[[ 5.87  7.15  3.65]
 [-6.18  3.78  7.03]
 [ 6.28  2.50 -3.23]
 [-5.79 -1.19 -0.92]
 [ 4.54  1.66 -0.29]]
->
[[ 5.87  7.15]
 [-6.18  3.78]
 [ 6.28  2.50]]

[[-6.37  6.31  4.50 -1.28  1.62]
 [-6.38  0.30  4.13 -1.59  2.03]
 [-2.69 -0.46 -3.80  3.23  5.25]]
->
[[-6.37  6.31]
 [-6.38  0.30]
 [-2.69 -0.46]]

[[-0.22 -5.24]
 [ 0.35 -6.06]
 [ 0.30 -4.18]
 [-0.88  3.83]]
->
[[-0.22 -5.24]
 [ 0.35 -6.06]
 [ 0.30 -4.18]]

[[-5.02 -0.59  1.55  1.66]
 [-5.16 -3.21  2.35  1.84]
 [-4.98 -4.58 -7.40 -2.24]
 [-0.60 -2.11  0.20  3.40]]
->
[[-5.02 -0.59]
 [-5.16 -3.21]
 [-4.98 -4.58]]

[[ 2.74  0.71]
 [ 4.72 -1.30]
 [ 5.83  1.70]
 [ 2.92  0.68]]
->
[[ 2.74  0.71]
 [ 4.72 -1.30]
 [ 5.83  1.70]]

[[ 2.59  3.96  0.50 -0.39 -2.72]
 [-1.26  0.24  4.20  0.18  2.46]
 [-7.32 -3.12  3.16 -4.96 -4.91]
 [ 2.24  3.67  0.63 -1.21 -2.21]
 [ 1.50 -4.47 -5.30 -0.88 -6.08]]
->
[[ 2.59  3.96]
 [-1.26  0.24]
 [-7.32 -3.12]]
